In the data rows, zero lies at 4.5, halfway between 4 and 5.
Some points, each followed by its number:
{4, 3, 4, 5, 6, 5, 3, 3, 3, 3, 4, 3, 3, 3, 6, 8, 3, 3, 8, 3, 5, 3, 4, 7, 6, 5, 5, 7} 0
{3, 3, 6, 3, 3, 5, 3, 4, 3, 3, 4, 3, 3, 4, 5, 6, 5, 4, 4, 3, 3, 3, 3, 5, 3, 3, 3, 7} 1
{3, 3, 3, 6, 5, 3, 3, 3, 3, 5, 4, 5, 4, 3, 4, 4, 3, 5, 8, 3, 4, 3, 5, 5, 6, 3, 3, 6} 2
{3, 4, 3, 5, 6, 5, 9, 4, 9, 3, 7, 4, 4, 3, 4, 4, 3, 3, 3, 6, 4, 7, 3, 7, 3, 6, 4, 4} 3
{8, 5, 7, 4, 4, 3, 3, 6, 3, 3, 5, 4, 7, 3, 4, 3, 4, 3, 4, 3, 6, 3, 5, 6, 7, 3, 3, 5} 4
{8, 5, 5, 5, 6, 5, 3, 6, 3, 5, 4, 5, 4, 3, 3, 3, 6, 4, 4, 5, 7, 3, 6, 5, 3, 4, 3, 9} 5
{3, 9, 4, 5, 6, 6, 6, 5, 5, 5, 3, 7, 5, 3, 4, 3, 3, 8, 4, 3, 3, 6, 3, 3, 3, 7, 7, 5} 6
{7, 7, 6, 3, 6, 3, 4, 8, 3, 5, 3, 6, 6, 3, 3, 3, 3, 3, 3, 3, 6, 3, 8, 6, 7, 3, 3, 3} 7
{9, 7, 7, 5, 5, 5, 3, 6, 3, 3, 4, 5, 4, 3, 3, 4, 4, 4, 3, 3, 3, 3, 5, 4, 6, 3, 3, 3} 8
{3, 3, 4, 5, 3, 5, 3, 4, 3, 4, 4, 3, 4, 3, 4, 6, 8, 3, 5, 9, 4, 3, 3, 4, 5, 3, 5, 6} 9
{3, 3, 4, 4, 7, 6, 3, 3, 5, 3, 5, 7, 3, 3, 4, 5, 3, 4, 5, 9, 3, 3, 3, 6, 3, 5, 3, 4} 10
{5, 3, 3, 9, 4, 3, 3, 3, 3, 6, 4, 5, 3, 3, 9, 8, 3, 4, 3, 4, 4, 3, 4, 3, 4, 3, 3, 4} 11
{3, 3, 4, 4, 3, 4, 3, 3, 7, 3, 5, 3, 3, 3, 4, 7, 4, 5, 6, 6, 5, 3, 6, 3, 7, 8, 3, 6} 12
{3, 3, 5, 5, 3, 5, 3, 4, 3, 3, 4, 3, 3, 3, 4, 6, 5, 3, 7, 7, 6, 3, 3, 7, 4, 3, 4, 6} 13
{8, 9, 4, 4, 5, 6, 4, 6, 4, 9, 5, 5, 9, 6, 3, 3, 7, 5, 3, 4, 3, 6, 4, 6, 3, 3, 5, 3} 14
{9, 6, 3, 3, 6, 6, 6, 3, 4, 5, 4, 5, 4, 7, 7, 3, 5, 6, 3, 5, 3, 3, 3, 4, 3, 8, 5, 3} 15
{3, 3, 6, 4, 5, 5, 3, 3, 4, 3, 3, 3, 4, 3, 5, 6, 4, 5, 5, 3, 9, 3, 5, 3, 6, 7, 3, 6} 16
{3, 5, 5, 4, 3, 5, 3, 4, 9, 4, 9, 3, 5, 6, 3, 4, 6, 5, 6, 6, 3, 5, 4, 3, 3, 9, 5, 4} 17
{3, 5, 3, 3, 3, 5, 5, 4, 4, 5, 4, 3, 4, 6, 4, 6, 6, 6, 3, 3, 5, 6, 3, 3, 4, 5, 6, 5} 18
{5, 3, 8, 4, 4, 4, 4, 5, 3, 3, 4, 3, 3, 3, 4, 7, 3, 3, 5, 3, 3, 3, 4, 4, 4, 4, 3, 9} 19
{3, 3, 4, 5, 3, 4, 3, 3, 3, 3, 4, 3, 3, 3, 4, 5, 3, 5, 4, 3, 7, 3, 7, 4, 7, 3, 3, 3} 20
{9, 7, 3, 4, 3, 4, 5, 3, 3, 7, 5, 6, 5, 7, 8, 3, 4, 5, 3, 4, 3, 6, 7, 5, 5, 5, 3, 4} 21
{3, 4, 9, 3, 6, 3, 3, 8, 3, 3, 3, 3, 3, 3, 5, 5, 5, 3, 8, 5, 9, 3, 6, 7, 6, 3, 3, 5} 22
{8, 6, 9, 3, 4, 3, 3, 7, 3, 4, 3, 5, 6, 4, 3, 3, 3, 3, 6, 3, 9, 3, 9, 5, 7, 5, 3, 3} 23
{4, 8, 9, 4, 3, 4, 3, 6, 4, 6, 3, 7, 3, 4, 4, 3, 3, 5, 3, 3, 3, 3, 3, 5, 7, 3, 4, 7} 24
{3, 5, 3, 3, 4, 6, 5, 4, 6, 5, 4, 8, 4, 3, 3, 3, 6, 7, 3, 6, 5, 5, 3, 3, 3, 6, 7, 5} 25
{3, 5, 3, 4, 3, 6, 5, 5, 5, 5, 5, 3, 6, 3, 4, 4, 7, 4, 7, 3, 3, 5, 5, 5, 3, 7, 4, 6} 26
{4, 4, 3, 6, 4, 6, 5, 4, 6, 6, 6, 7, 5, 8, 3, 3, 3, 6, 3, 5, 3, 5, 5, 3, 6, 6, 6, 3} 27
{3, 3, 3, 3, 3, 4, 6, 3, 3, 3, 3, 3, 3, 3, 4, 7, 4, 3, 9, 4, 4, 4, 6, 8, 5, 3, 3, 3} 28
{4, 8, 3, 5, 3, 4, 5, 4, 5, 4, 4, 4, 4, 8, 4, 4, 4, 6, 3, 4, 3, 6, 6, 5, 3, 5, 5, 5} 29
{6, 3, 3, 9, 6, 3, 4, 3, 3, 5, 4, 4, 6, 3, 9, 3, 3, 4, 3, 3, 4, 3, 7, 3, 7, 3, 4, 3} 30
{8, 5, 5, 3, 5, 5, 4, 3, 5, 7, 4, 5, 4, 7, 4, 3, 3, 4, 3, 6, 3, 6, 3, 3, 5, 8, 6, 5} 31
{3, 4, 9, 5, 6, 4, 3, 5, 6, 3, 3, 3, 3, 3, 6, 6, 3, 3, 6, 3, 7, 3, 5, 4, 7, 3, 3, 3} 32
{3, 3, 5, 9, 3, 3, 3, 3, 3, 3, 4, 4, 3, 4, 5, 6, 3, 3, 6, 3, 5, 3, 3, 5, 4, 4, 3, 7} 33
{4, 7, 3, 4, 6, 5, 5, 4, 7, 7, 4, 6, 4, 5, 5, 3, 4, 8, 3, 3, 4, 8, 3, 3, 3, 4, 9, 4} 34
{7, 6, 3, 5, 3, 3, 5, 4, 5, 7, 4, 8, 6, 7, 4, 3, 5, 6, 4, 3, 3, 6, 6, 3, 3, 8, 5, 4} 35
{3, 5, 3, 3, 3, 3, 5, 3, 4, 6, 4, 5, 6, 7, 5, 3, 5, 4, 3, 6, 3, 5, 6, 3, 3, 3, 6, 3} 36
{3, 3, 4, 5, 6, 4, 3, 4, 3, 5, 5, 6, 3, 3, 4, 4, 3, 4, 6, 3, 3, 3, 5, 5, 5, 3, 3, 8} 37
{3, 3, 6, 5, 3, 4, 3, 4, 3, 3, 4, 3, 3, 3, 4, 7, 3, 4, 9, 5, 6, 3, 5, 4, 4, 3, 3, 5} 38
{3, 3, 3, 4, 6, 4, 6, 3, 7, 3, 4, 7, 3, 3, 3, 4, 3, 3, 3, 3, 3, 3, 3, 6, 3, 4, 4, 3} 39
{4, 6, 3, 5, 3, 4, 5, 5, 4, 5, 4, 5, 6, 7, 4, 3, 6, 5, 5, 6, 3, 6, 3, 3, 3, 7, 3, 5} 40
{8, 3, 5, 9, 8, 3, 3, 3, 3, 3, 3, 3, 3, 3, 9, 8, 3, 6, 4, 9, 4, 3, 3, 3, 6, 3, 3, 9} 41
{3, 3, 5, 4, 6, 3, 3, 3, 4, 3, 4, 6, 3, 3, 4, 3, 3, 5, 5, 4, 6, 5, 5, 3, 6, 3, 3, 3} 42
{9, 7, 6, 4, 3, 6, 6, 5, 5, 6, 5, 3, 4, 7, 5, 3, 8, 6, 3, 3, 3, 6, 3, 5, 3, 5, 5, 3} 43
{9, 6, 3, 5, 6, 4, 7, 4, 6, 7, 4, 3, 8, 7, 4, 3, 5, 4, 3, 5, 6, 5, 6, 3, 3, 3, 6, 4} 44
{5, 6, 3, 3, 5, 6, 8, 5, 4, 3, 5, 4, 5, 4, 4, 4, 4, 7, 3, 3, 3, 7, 3, 3, 3, 5, 8, 4} 45
{3, 3, 5, 8, 3, 5, 3, 3, 3, 3, 4, 3, 3, 3, 4, 5, 3, 4, 9, 5, 6, 3, 4, 5, 4, 4, 3, 3} 46
{3, 4, 3, 4, 3, 6, 5, 5, 4, 3, 5, 3, 5, 5, 4, 7, 8, 4, 5, 4, 3, 5, 6, 3, 3, 4, 6, 7} 47
{3, 8, 3, 4, 4, 6, 6, 3, 4, 5, 3, 8, 6, 4, 5, 3, 4, 6, 3, 3, 3, 7, 3, 3, 3, 4, 9, 3} 48
{3, 3, 6, 8, 3, 5, 3, 3, 3, 4, 4, 3, 3, 3, 4, 5, 3, 4, 9, 8, 3, 3, 7, 8, 6, 3, 3, 3} 49
{3, 3, 4, 3, 6, 4, 3, 3, 6, 3, 8, 5, 3, 3, 3, 4, 3, 5, 4, 3, 6, 3, 7, 5, 4, 4, 3, 7} 50
{3, 6, 3, 3, 5, 6, 9, 3, 3, 4, 4, 5, 5, 3, 3, 3, 4, 6, 3, 3, 3, 8, 3, 3, 3, 3, 9, 3} 51
{4, 3, 4, 9, 5, 4, 3, 3, 3, 4, 4, 3, 3, 3, 5, 6, 3, 5, 6, 5, 6, 3, 7, 5, 6, 3, 3, 6} 52
{4, 5, 3, 8, 3, 6, 3, 4, 4, 4, 4, 4, 4, 6, 7, 3, 8, 5, 3, 8, 3, 6, 7, 3, 3, 5, 6, 3} 53
{3, 3, 9, 5, 4, 4, 3, 5, 3, 3, 3, 3, 3, 3, 4, 7, 6, 3, 7, 3, 4, 3, 3, 5, 4, 4, 4, 7} 54
{3, 4, 3, 3, 3, 5, 7, 4, 6, 3, 6, 3, 5, 8, 4, 4, 7, 6, 4, 4, 4, 6, 4, 3, 3, 7, 9, 7} 55
{4, 3, 9, 5, 3, 5, 3, 7, 3, 4, 4, 3, 3, 3, 3, 7, 3, 3, 7, 4, 5, 3, 9, 6, 5, 3, 3, 3} 56
{7, 5, 9, 4, 3, 3, 4, 9, 3, 6, 3, 3, 3, 3, 3, 4, 5, 3, 3, 5, 4, 3, 6, 7, 6, 3, 5, 9} 57
{3, 4, 3, 5, 7, 6, 3, 3, 7, 5, 4, 4, 5, 4, 3, 5, 8, 7, 3, 5, 7, 8, 3, 3, 3, 8, 4, 3} 58
Which three points above are nearest to each new point, looking only along the 5 directions in which the numbered points spread most? Their numbers follow each, nearest first.
{3, 7, 6, 3, 3, 6, 6, 3, 5, 4, 3, 4, 5, 6, 3, 5, 3, 6, 6, 4, 4, 6, 4, 4, 5, 7, 6, 9} >> 18 26 47
{5, 9, 5, 4, 6, 4, 6, 9, 3, 6, 4, 3, 4, 7, 3, 3, 5, 4, 3, 3, 6, 4, 3, 3, 3, 5, 6, 5} >> 43 14 31
{3, 4, 5, 4, 4, 4, 3, 4, 3, 3, 4, 3, 3, 3, 5, 6, 4, 4, 7, 4, 4, 3, 3, 5, 6, 3, 3, 6} >> 0 13 16
{3, 4, 3, 5, 3, 6, 6, 3, 9, 4, 9, 9, 6, 6, 3, 4, 3, 3, 4, 5, 4, 7, 3, 5, 3, 9, 6, 3} >> 58 3 27
{3, 4, 3, 3, 3, 6, 9, 4, 4, 3, 4, 3, 5, 5, 3, 5, 5, 3, 4, 3, 4, 7, 3, 8, 3, 6, 3, 3} >> 26 3 18
{9, 7, 4, 5, 6, 4, 4, 5, 3, 7, 4, 4, 9, 3, 4, 5, 4, 3, 6, 3, 5, 3, 3, 7, 6, 3, 3, 5} >> 8 4 5
{3, 4, 3, 3, 4, 5, 4, 3, 3, 3, 4, 5, 5, 3, 5, 6, 5, 4, 6, 4, 3, 3, 3, 3, 5, 6, 3, 3} >> 10 50 16
{3, 4, 6, 4, 6, 4, 4, 3, 3, 4, 4, 4, 3, 3, 5, 6, 5, 4, 4, 4, 4, 3, 5, 4, 5, 3, 3, 6} >> 37 0 2
{3, 3, 5, 6, 3, 4, 3, 4, 3, 3, 4, 4, 3, 4, 4, 6, 3, 5, 6, 4, 8, 3, 5, 4, 3, 4, 3, 6} >> 16 38 0
{4, 3, 6, 9, 6, 3, 4, 3, 3, 7, 4, 4, 3, 3, 9, 8, 3, 4, 4, 4, 3, 3, 3, 5, 4, 3, 3, 3} >> 11 52 33
{3, 3, 6, 3, 3, 4, 5, 3, 4, 3, 5, 5, 3, 3, 5, 6, 3, 3, 6, 6, 3, 3, 5, 6, 5, 3, 3, 4} >> 16 28 50
{6, 3, 4, 3, 4, 4, 6, 3, 3, 3, 4, 4, 3, 3, 9, 7, 3, 3, 3, 3, 3, 3, 4, 4, 5, 3, 3, 4} >> 37 2 33
{3, 3, 7, 5, 6, 4, 3, 3, 6, 5, 9, 3, 3, 4, 4, 4, 5, 4, 8, 6, 7, 3, 3, 3, 4, 8, 4, 5} >> 12 28 16
{3, 4, 6, 5, 4, 4, 3, 3, 3, 3, 3, 3, 3, 3, 5, 6, 5, 3, 3, 5, 3, 3, 3, 5, 9, 3, 4, 4} >> 37 33 2
{6, 5, 7, 4, 3, 3, 3, 8, 3, 8, 3, 6, 4, 3, 3, 5, 4, 3, 6, 5, 9, 3, 7, 6, 3, 3, 3, 6} >> 4 5 56
{3, 6, 3, 5, 6, 6, 5, 4, 4, 3, 4, 6, 5, 6, 4, 4, 5, 8, 4, 3, 3, 8, 6, 3, 3, 6, 4, 3} >> 27 36 29
{9, 6, 3, 4, 4, 6, 4, 4, 4, 6, 5, 5, 4, 9, 5, 3, 7, 4, 3, 3, 3, 4, 5, 3, 5, 5, 3, 3} >> 44 21 31
{3, 3, 6, 3, 3, 4, 9, 3, 3, 3, 4, 3, 3, 3, 3, 7, 3, 3, 6, 5, 3, 6, 6, 7, 4, 5, 4, 3} >> 50 16 28
{3, 3, 5, 6, 8, 4, 9, 4, 7, 3, 6, 6, 3, 3, 3, 7, 3, 3, 3, 3, 5, 3, 3, 6, 8, 4, 3, 3} >> 42 39 50
{3, 3, 6, 6, 7, 5, 3, 3, 3, 3, 3, 3, 3, 3, 4, 6, 7, 4, 7, 3, 4, 3, 4, 4, 4, 3, 4, 3} >> 16 0 2
{3, 3, 3, 3, 4, 4, 6, 4, 6, 3, 5, 5, 3, 3, 3, 9, 3, 3, 3, 7, 4, 3, 5, 9, 5, 3, 5, 3} >> 50 16 10
{3, 4, 3, 4, 4, 6, 4, 4, 6, 5, 4, 5, 5, 7, 3, 3, 6, 3, 4, 3, 3, 7, 5, 6, 3, 6, 6, 3} >> 58 29 36
{3, 3, 3, 3, 5, 4, 9, 4, 4, 3, 5, 5, 3, 3, 4, 8, 3, 3, 6, 3, 3, 3, 3, 9, 7, 4, 3, 3} >> 50 16 42
{3, 3, 7, 5, 3, 3, 3, 3, 5, 3, 4, 3, 3, 3, 4, 6, 3, 5, 6, 3, 4, 3, 4, 5, 4, 3, 3, 3} >> 16 28 50
{3, 9, 4, 4, 3, 3, 5, 7, 6, 6, 3, 5, 4, 9, 4, 3, 3, 6, 3, 3, 3, 7, 9, 3, 3, 4, 5, 3} >> 35 44 36
{3, 4, 3, 6, 3, 5, 4, 4, 8, 3, 5, 4, 4, 7, 5, 3, 4, 6, 3, 4, 5, 6, 6, 4, 4, 7, 6, 5} >> 58 36 27
{7, 3, 6, 5, 4, 4, 4, 4, 3, 3, 5, 6, 3, 3, 5, 3, 3, 5, 4, 3, 3, 3, 3, 5, 5, 3, 3, 6} >> 37 5 24
{3, 3, 3, 5, 6, 4, 3, 3, 4, 3, 9, 5, 3, 3, 3, 5, 5, 3, 6, 6, 4, 3, 4, 8, 4, 6, 3, 7} >> 12 13 10
{3, 3, 4, 7, 4, 4, 3, 3, 3, 6, 3, 4, 3, 3, 5, 5, 3, 4, 7, 6, 3, 3, 6, 5, 5, 5, 3, 8} >> 33 0 52
{3, 3, 7, 4, 3, 3, 3, 4, 3, 3, 4, 3, 3, 3, 4, 5, 4, 3, 5, 3, 6, 3, 3, 4, 3, 3, 3, 5} >> 16 0 1
{3, 9, 7, 5, 6, 5, 5, 4, 9, 8, 3, 7, 4, 5, 3, 3, 6, 7, 3, 7, 3, 6, 3, 5, 5, 7, 3, 6} >> 29 31 45
{3, 3, 5, 4, 6, 4, 3, 3, 6, 3, 3, 3, 3, 3, 5, 7, 5, 5, 8, 5, 3, 3, 4, 5, 6, 9, 3, 7} >> 13 12 9
{3, 3, 5, 4, 9, 3, 3, 3, 7, 3, 9, 9, 4, 5, 4, 3, 3, 3, 3, 3, 5, 3, 9, 5, 6, 3, 3, 3} >> 42 20 50
{3, 3, 3, 5, 3, 3, 3, 4, 3, 4, 4, 3, 4, 3, 4, 4, 3, 3, 3, 7, 5, 3, 4, 3, 5, 3, 3, 7} >> 33 37 0
{3, 4, 3, 3, 6, 5, 6, 3, 7, 3, 3, 5, 5, 4, 3, 3, 3, 6, 6, 4, 3, 6, 7, 3, 3, 4, 5, 7} >> 3 39 25
{3, 3, 4, 3, 3, 5, 5, 3, 3, 3, 6, 6, 3, 5, 4, 4, 3, 3, 6, 4, 4, 4, 7, 3, 4, 3, 3, 3} >> 50 42 20
{9, 3, 4, 7, 9, 3, 4, 3, 4, 5, 4, 3, 9, 3, 9, 7, 3, 4, 5, 5, 3, 3, 3, 5, 5, 3, 3, 5} >> 11 30 41
{3, 4, 3, 5, 3, 5, 3, 4, 3, 3, 5, 3, 5, 3, 4, 5, 9, 6, 5, 3, 5, 7, 3, 3, 3, 5, 5, 3} >> 26 18 47
{7, 8, 9, 3, 4, 3, 3, 9, 3, 5, 3, 3, 3, 3, 3, 3, 6, 3, 6, 4, 8, 3, 4, 7, 6, 3, 3, 3} >> 4 23 57
{9, 4, 6, 3, 4, 3, 3, 3, 3, 6, 4, 5, 3, 3, 9, 3, 3, 4, 4, 8, 3, 3, 6, 5, 4, 4, 3, 3} >> 30 8 21
{4, 3, 3, 5, 3, 4, 3, 3, 3, 4, 4, 4, 3, 3, 7, 7, 7, 3, 6, 5, 3, 3, 6, 5, 9, 3, 4, 4} >> 52 33 46
{9, 8, 6, 4, 4, 5, 7, 6, 6, 9, 5, 6, 5, 7, 3, 3, 4, 6, 3, 7, 5, 6, 4, 3, 3, 5, 6, 3} >> 14 44 43
{3, 3, 6, 5, 3, 4, 3, 3, 3, 3, 6, 4, 3, 3, 4, 6, 3, 3, 5, 3, 4, 3, 5, 4, 6, 3, 3, 5} >> 16 2 0
{4, 3, 5, 4, 7, 5, 3, 3, 3, 3, 5, 4, 3, 3, 5, 6, 3, 5, 6, 5, 6, 3, 4, 4, 8, 3, 3, 3} >> 2 20 42
{3, 4, 4, 4, 3, 5, 3, 5, 4, 3, 4, 3, 4, 6, 3, 4, 6, 5, 3, 6, 4, 6, 4, 5, 3, 6, 7, 3} >> 26 18 40
{3, 3, 3, 3, 3, 3, 4, 3, 3, 3, 4, 3, 3, 3, 4, 7, 3, 5, 7, 3, 3, 3, 6, 6, 5, 3, 3, 4} >> 16 28 2
{4, 3, 5, 3, 3, 3, 4, 4, 3, 3, 6, 3, 3, 4, 5, 5, 4, 3, 5, 3, 3, 3, 5, 4, 4, 4, 3, 5} >> 16 50 37
{3, 3, 4, 3, 6, 4, 9, 4, 3, 3, 5, 6, 3, 3, 3, 6, 3, 3, 6, 3, 3, 3, 3, 9, 3, 3, 3, 3} >> 50 39 42
{9, 4, 3, 3, 6, 5, 3, 3, 3, 3, 4, 4, 9, 3, 5, 6, 5, 3, 5, 7, 4, 3, 3, 5, 5, 3, 6, 3} >> 5 31 36
{9, 4, 9, 5, 3, 4, 4, 5, 5, 4, 3, 4, 3, 3, 4, 3, 6, 4, 3, 5, 6, 3, 4, 5, 3, 5, 3, 3} >> 5 4 8
{4, 4, 3, 4, 3, 6, 5, 4, 8, 3, 9, 4, 5, 7, 3, 3, 6, 7, 3, 3, 6, 6, 3, 4, 3, 4, 7, 4} >> 58 25 55
{7, 3, 7, 3, 6, 4, 3, 4, 3, 3, 3, 4, 5, 4, 5, 5, 5, 3, 3, 4, 4, 3, 4, 6, 3, 3, 3, 3} >> 5 8 4
{6, 8, 5, 3, 5, 3, 6, 9, 4, 5, 4, 3, 5, 8, 3, 5, 6, 4, 3, 5, 3, 6, 7, 3, 4, 6, 3, 6} >> 43 14 31
{3, 4, 3, 3, 3, 5, 7, 4, 8, 6, 4, 4, 5, 7, 3, 3, 5, 4, 3, 3, 3, 7, 3, 5, 3, 4, 5, 3} >> 25 58 29
{3, 3, 3, 5, 6, 5, 3, 4, 8, 4, 9, 6, 3, 3, 3, 4, 3, 4, 6, 9, 5, 3, 5, 5, 8, 4, 5, 7} >> 10 12 50
{5, 3, 3, 4, 3, 4, 3, 3, 3, 5, 4, 3, 3, 3, 8, 6, 4, 5, 6, 6, 4, 3, 3, 3, 5, 3, 3, 5} >> 33 52 11
{3, 4, 3, 3, 7, 6, 3, 3, 9, 5, 4, 6, 5, 5, 3, 3, 4, 5, 3, 5, 6, 6, 3, 3, 3, 6, 5, 3} >> 3 58 25
{6, 6, 7, 3, 6, 3, 4, 8, 3, 5, 3, 5, 3, 3, 3, 5, 7, 3, 7, 3, 7, 3, 5, 5, 7, 3, 3, 8} >> 57 4 5
{3, 6, 3, 4, 3, 6, 6, 5, 4, 4, 4, 3, 5, 7, 4, 4, 6, 6, 5, 5, 3, 7, 3, 3, 3, 7, 6, 6} >> 55 18 40
{3, 6, 9, 4, 6, 4, 3, 5, 7, 3, 3, 7, 3, 3, 5, 3, 3, 5, 3, 6, 4, 3, 5, 5, 7, 4, 5, 3} >> 42 50 37
{3, 4, 7, 4, 5, 3, 3, 4, 3, 3, 3, 7, 3, 3, 5, 3, 6, 3, 4, 3, 5, 3, 8, 4, 7, 3, 3, 5} >> 32 20 42
{3, 5, 3, 4, 3, 5, 5, 3, 5, 4, 4, 7, 4, 6, 4, 3, 4, 7, 5, 3, 3, 6, 3, 3, 4, 4, 8, 4} >> 25 45 6
{3, 3, 3, 3, 6, 5, 7, 4, 3, 3, 4, 4, 3, 3, 4, 6, 3, 3, 6, 4, 4, 4, 3, 9, 3, 4, 4, 3} >> 50 10 16
{3, 3, 3, 6, 3, 3, 3, 3, 3, 3, 4, 6, 4, 3, 5, 4, 3, 3, 4, 5, 9, 3, 5, 3, 8, 3, 3, 7} >> 2 20 52
{3, 3, 3, 7, 4, 4, 3, 3, 3, 3, 3, 3, 3, 3, 6, 7, 4, 4, 7, 7, 5, 3, 3, 5, 7, 4, 4, 7} >> 33 0 52
{4, 3, 5, 5, 3, 5, 3, 7, 4, 3, 3, 3, 3, 3, 4, 7, 5, 3, 4, 4, 3, 5, 6, 3, 6, 3, 3, 5} >> 16 13 1
{7, 7, 3, 5, 4, 6, 6, 9, 4, 9, 5, 3, 5, 5, 3, 3, 7, 4, 6, 3, 3, 5, 4, 5, 3, 4, 6, 3} >> 43 14 31
{3, 3, 6, 4, 3, 5, 3, 3, 5, 3, 6, 3, 3, 3, 4, 5, 3, 4, 8, 5, 9, 3, 7, 4, 6, 5, 6, 7} >> 28 16 38
{9, 6, 4, 4, 3, 6, 7, 5, 3, 8, 5, 5, 4, 8, 5, 3, 4, 5, 3, 3, 3, 5, 6, 5, 3, 5, 4, 4} >> 44 14 31
{3, 7, 3, 3, 3, 4, 7, 8, 3, 6, 3, 3, 4, 6, 3, 4, 4, 5, 3, 3, 4, 8, 5, 3, 4, 7, 5, 3} >> 29 36 25
{3, 3, 4, 4, 3, 4, 5, 3, 8, 5, 8, 7, 3, 3, 4, 3, 3, 4, 7, 7, 6, 4, 5, 3, 5, 7, 4, 3} >> 3 50 12
{3, 3, 8, 4, 3, 4, 6, 3, 7, 3, 4, 8, 3, 3, 3, 5, 3, 3, 8, 5, 7, 7, 3, 5, 6, 3, 3, 4} >> 50 16 28
{6, 4, 3, 6, 3, 5, 5, 4, 5, 5, 5, 6, 4, 8, 5, 4, 3, 5, 3, 3, 3, 4, 6, 3, 3, 3, 7, 3} >> 36 27 29
{7, 9, 3, 3, 5, 4, 5, 9, 3, 9, 5, 6, 7, 7, 3, 3, 6, 5, 3, 7, 5, 8, 3, 4, 3, 5, 9, 3} >> 14 43 35
{3, 4, 3, 4, 3, 5, 5, 4, 6, 6, 4, 3, 6, 8, 3, 3, 9, 6, 3, 3, 4, 5, 3, 4, 3, 6, 5, 3} >> 40 55 58
{3, 6, 3, 3, 3, 6, 7, 4, 5, 3, 5, 3, 5, 3, 3, 4, 5, 4, 3, 7, 4, 8, 4, 4, 3, 6, 5, 5} >> 18 58 25
{5, 3, 8, 3, 6, 4, 3, 5, 3, 4, 5, 3, 3, 3, 4, 3, 4, 3, 7, 5, 7, 3, 4, 4, 7, 3, 3, 5} >> 32 56 22
{3, 5, 6, 5, 5, 6, 6, 4, 8, 3, 4, 3, 5, 5, 3, 3, 3, 6, 3, 3, 3, 5, 3, 3, 4, 6, 6, 3} >> 25 3 18
{5, 3, 5, 4, 3, 3, 3, 3, 3, 3, 3, 6, 4, 3, 6, 4, 3, 4, 7, 4, 6, 3, 7, 3, 7, 3, 3, 3} >> 20 2 32
{3, 3, 5, 5, 3, 3, 5, 6, 3, 4, 5, 3, 3, 3, 5, 6, 3, 3, 5, 3, 5, 4, 5, 4, 7, 6, 3, 3} >> 16 20 50
{8, 4, 9, 5, 4, 6, 3, 8, 3, 3, 3, 3, 3, 4, 4, 4, 3, 3, 3, 4, 4, 4, 8, 5, 8, 3, 3, 4} >> 4 8 5
{7, 9, 6, 4, 3, 3, 6, 9, 6, 6, 3, 5, 5, 6, 3, 3, 3, 3, 3, 6, 8, 8, 4, 4, 3, 5, 7, 3} >> 14 43 44
{3, 3, 7, 5, 3, 4, 3, 4, 3, 3, 3, 3, 3, 4, 4, 8, 7, 3, 6, 3, 6, 3, 3, 5, 9, 7, 3, 6} >> 13 38 54
{8, 6, 4, 5, 5, 3, 6, 3, 3, 8, 4, 5, 8, 6, 8, 3, 3, 5, 3, 5, 7, 6, 4, 3, 3, 3, 5, 5} >> 21 15 44
{3, 3, 3, 4, 8, 6, 6, 4, 8, 3, 5, 6, 5, 5, 3, 3, 3, 7, 4, 3, 3, 6, 4, 3, 5, 7, 5, 3} >> 3 25 39
{3, 5, 4, 4, 5, 6, 6, 4, 9, 6, 4, 3, 5, 6, 4, 5, 5, 4, 3, 6, 3, 6, 5, 3, 3, 7, 4, 9} >> 18 47 40
{9, 3, 4, 8, 9, 3, 4, 3, 3, 7, 4, 3, 9, 3, 9, 6, 5, 3, 7, 3, 6, 3, 4, 5, 5, 3, 3, 7} >> 11 30 41
{3, 5, 7, 4, 6, 3, 4, 7, 3, 5, 4, 3, 3, 4, 3, 7, 4, 3, 7, 6, 7, 4, 5, 6, 5, 3, 3, 7} >> 54 22 19
{8, 9, 3, 3, 5, 3, 5, 9, 4, 8, 5, 4, 9, 6, 3, 3, 8, 3, 3, 3, 4, 6, 3, 3, 3, 4, 5, 3} >> 14 43 44
{3, 3, 6, 4, 5, 4, 4, 3, 3, 5, 4, 4, 3, 3, 4, 5, 3, 4, 5, 6, 7, 3, 3, 5, 7, 6, 8, 3} >> 50 16 2
{5, 3, 4, 4, 6, 4, 3, 3, 3, 3, 3, 3, 3, 4, 8, 5, 3, 3, 7, 3, 4, 3, 3, 3, 5, 3, 3, 3} >> 2 37 52
{3, 3, 5, 4, 5, 4, 3, 3, 6, 3, 4, 6, 3, 4, 4, 5, 3, 8, 6, 4, 3, 3, 5, 3, 3, 5, 3, 5} >> 10 50 39
{3, 3, 3, 5, 3, 3, 3, 3, 3, 3, 4, 4, 4, 4, 4, 3, 3, 5, 3, 6, 6, 3, 5, 4, 3, 4, 3, 5} >> 10 2 16
{3, 4, 7, 5, 3, 4, 3, 3, 4, 3, 4, 3, 3, 3, 4, 5, 3, 4, 3, 5, 8, 4, 3, 4, 7, 3, 3, 4} >> 16 2 32
{5, 3, 4, 4, 4, 4, 4, 6, 3, 5, 4, 3, 4, 3, 3, 8, 6, 3, 5, 5, 7, 3, 3, 5, 4, 3, 6, 9} >> 1 19 54
{3, 3, 5, 4, 3, 4, 3, 4, 3, 3, 5, 3, 3, 3, 4, 8, 4, 4, 3, 4, 8, 3, 3, 4, 9, 3, 3, 4} >> 16 38 2
{3, 3, 6, 4, 3, 4, 4, 5, 3, 3, 4, 3, 3, 3, 4, 6, 4, 3, 4, 3, 4, 3, 4, 3, 5, 3, 3, 4} >> 16 37 50
